Each named move below is a turn or a mirror, shown by a few rows before and after it. Which moves, in which order, take the first row of each later pair to the second? The first pair is answered.
Rekup:
[ 2.29  0.68  0.33 -0.63  0.04 -0.32 -2.04 -0.16  0.35 -0.69 -0.98  0.09
 -0.02  0.96 -0.31  0.21  0.17 -0.07] => [ 2.44  0.50  0.72 -0.50 -0.12 -0.74 -1.51 -1.14  0.21 -0.68 -0.44  0.49
  0.44  1.01 -0.44  0.58  0.46  0.23]
[-0.85 -0.27 -0.38  1.11 -1.21 -0.79  1.21  0.05  0.28  0.45  1.19  0.85
  0.20  0.02 -0.03 -0.30 -0.69 -0.61] => [-1.09 -0.08 -1.07  0.61 -0.77 -0.24  0.64  1.44  0.25  0.21  0.40  0.34
 -0.53 -0.11  0.09 -0.99 -1.02 -0.90]
[-1.05  0.81 -0.17 -0.05 -0.58 -0.33  0.47 -0.54  0.01  0.49  0.82 -0.73
  1.11 -0.89  0.04 -0.65 -0.11 -0.38] => [-1.13  1.15 -0.52 -0.31 -0.31 -0.08  0.00  0.16  0.21  0.38  0.52 -0.99
  0.60 -0.93  0.12 -0.94 -0.23 -0.55]
[-0.19  0.02  1.26  1.37 -1.20 -0.28  1.73 -0.80 -0.61  1.38  0.97  0.77
 -0.15  0.62 -1.43 -0.52 -1.39  1.11] => [-0.39  0.59  0.17  0.23 -0.41  0.72  0.19  2.25 -0.57  0.73 -0.15 -0.13
 -1.68  0.47 -1.19 -1.49 -2.28  0.43]
Lib:
[ 1.72  0.34 -0.27  0.36 -2.64 -0.98  0.35  0.52  0.56 -1.83  1.44  2.63
  0.26  0.30 -0.51  0.09 -1.83 -1.80] => [-0.63  0.03 -1.42  1.56 -1.21 -0.91  1.97  1.34  0.54 -0.50  2.15  2.33
  1.32 -0.60 -1.69 -0.36 -0.20 -1.87]
[ 0.78 -0.32  0.46  0.21 -3.09  1.93  1.97 -1.96 -0.68  0.60  0.75  0.79
 -1.20  2.33 -1.84 -0.24 -1.47  0.42] => [-2.50  0.01 -2.77 -1.65 -0.24  0.89  1.65  2.69 -0.50 -0.30  0.71 -1.77
  1.01 -0.96 -0.66 -0.60  0.89 -1.47]
[ 0.57  0.95  0.35 -0.41  1.57  0.44  0.39  1.27 -0.46  0.54 -0.64 -0.40
  0.15  0.39 -1.71 -0.82  0.16  0.47] => [ 1.41  1.11  0.74 -1.12  1.10  0.37 -0.28  1.10 -0.47 -0.08 -1.00 -0.33
 -0.24  0.56 -1.10 -0.65 -0.53  0.46]
[ 0.95  0.26 -0.05 -0.74 -1.95 -0.14 -1.19  0.40 -0.15 -3.72  1.71  0.04
 -0.80 -0.62  2.31  0.30 -1.42 -0.33] => [-1.10 -0.54  0.08  2.93 -1.20  0.61  2.12 -0.90 -0.52 -0.97  3.25  0.99
 -0.57  0.48 -0.73 -0.50  0.44  0.93]
diz:
[-1.53 -0.18 -0.75  1.02  0.10  0.40  0.55  1.08  1.30 -0.59 -0.04  0.02
 -0.22 -0.33 -0.92  0.05  0.25 -0.04] => [-1.17 -0.69  0.19  1.51  0.25  0.00  0.62 -0.26  1.52 -0.20 -0.02  0.08
  0.19 -0.04 -0.99  0.28  0.94  0.40]
[ 0.82 -0.26  0.17  0.70 -0.85 -0.79 -0.99  2.68  1.66 -1.32 -0.49  1.19
  0.08 -2.01 -1.01 -0.99  0.83 -1.63] => [ 0.37 -0.76  0.76  0.96  0.95 -0.33 -1.36  2.02  1.50 -0.01 -1.23 -0.09
  0.03 -1.79 -1.05 -1.20  2.60 -0.61]
[-0.93 -0.36 -0.48  0.08 -0.25 -0.17  0.21  1.21  0.39 -0.14  0.92  0.27
 -0.30 -0.47 -0.15 -0.19  0.07 -0.53] => [-0.79 -0.68  0.32  0.53  0.62 -0.08  0.15  0.42  0.19  0.61  0.42 -0.12
 -0.06 -0.16 -0.37 -0.12  1.16  0.17]
[-1.69  0.98 -2.87 -0.86  0.88  1.43  0.81  2.42 -0.69 -0.13 -0.04 -1.28
 -0.69 -0.11  0.12 -0.70 -0.71 -1.00] => [ 0.57 -0.74  0.67  1.21  1.32 -0.06  1.10 -2.83 -0.31  1.39 -0.10 -0.14
  0.59  1.15 -0.72  0.46  2.34  1.10]
Pairs:
(two moves a pair)
[ 1.33 -0.39  1.12  2.15  0.11  1.06 -0.24  1.32  0.54  0.59 -0.06  1.75
 -2.03  0.86 -2.63 -1.69 -0.10  0.11] => [ 0.29  0.06 -0.72  0.27  0.96  0.81 -1.16  3.91  0.65 -0.57 -0.62  0.41
 -1.56 -0.74 -1.38 -1.96 -0.11 -1.02]  diz, Lib
[-0.11  0.18 -0.97  0.80  0.48 -0.56 -1.35  3.10  1.16 -0.04 -1.56  0.04
 -1.02 -0.97 -1.51 -1.43  0.83 -0.90] => [ 1.00  0.13 -0.49  1.05 -1.29 -1.42 -0.90  2.27  1.56 -1.09 -0.56  1.71
 -0.82 -0.96 -1.72 -1.13 -0.26 -1.49]  diz, diz
[-0.45  0.40 -1.83 -1.40  1.45  0.10 -0.47  2.29  0.50 -0.79 -0.96 -0.77
 -0.25 -1.40  0.59 -0.06  0.81 -0.54] => [ 1.21 -0.69  0.48 -0.33  1.42 -1.59 -0.34 -1.09  0.95 -0.42 -0.87  0.18
  0.79 -0.97  0.33  0.92  2.54  0.54]  diz, Lib
[-1.15  0.51 -0.12  0.33 -0.57  0.00  0.82 -1.88 -0.14  0.42  0.64 -0.05
 -0.37  0.95  0.38 -0.13 -1.23  0.68] => [-1.24  0.41 -0.11  0.31  0.16  0.23  0.80 -1.79 -0.09  0.84  0.28 -0.58
 -0.45  0.94  0.31 -0.25 -0.77  0.80]  diz, diz
[-0.49  0.72 -0.45 -0.42 -1.17 -1.19  0.89  0.66 -0.73 -1.71  2.03  0.55
  2.63 -1.83  1.21  2.01 -0.73 -1.16] => [ 0.34  1.44 -0.82 -1.05 -1.02  0.70 -0.75  3.17 -0.68 -1.88  0.37  0.25
 -0.51 -0.65  0.75  0.55 -2.79 -1.14]  Lib, Rekup
[-0.09  0.02  0.09 -0.85 -0.13 -0.47 -0.63  0.38  0.31 -0.49 -0.58 -1.20
  0.51 -0.63  0.81  0.44  0.52 -0.27] => [ 0.14 -0.11  0.74  0.24 -0.58 -0.60  0.23 -1.30  0.21  0.19  0.10 -0.50
  0.91 -0.08  0.28  0.63  0.67  0.26]  Rekup, Lib
[-0.41 -0.67  1.61  0.20  0.07 -0.23  1.06 -2.31 -0.74 -0.13  0.95  1.60
  2.63 -0.37 -0.72  0.52  1.28 -0.85] => [ 0.85 -1.14  2.44 -0.20  1.68  0.35 -1.01 -1.28 -0.12  0.02 -1.20  0.74
  1.28  0.06 -0.69 -0.20  2.19 -0.19]  Rekup, diz
[ 0.27 -0.77  2.47 -0.76  0.86 -2.15 -1.76  0.12  0.38 -0.78  0.05  1.64
  0.63  0.05 -0.54  1.14  0.92 -0.58] => [-0.41 -0.54  1.45 -0.63  1.86 -1.21 -1.93  2.43  0.51 -0.30 -0.63  0.96
 -0.32  0.03 -1.27  0.08  0.81 -0.75]  Lib, Rekup
[-0.84  0.31 -0.36 -0.73  0.44 -0.35  0.17  0.79  0.59 -1.46  0.75 -0.24
  1.01 -0.45 -0.10  0.34  0.47 -0.59] => [-1.23  0.19 -0.32  0.22  0.63 -0.21  1.02  0.33  0.64 -0.81  1.15  0.12
  1.07  0.14 -0.83  0.04  0.71 -0.18]  Lib, Lib
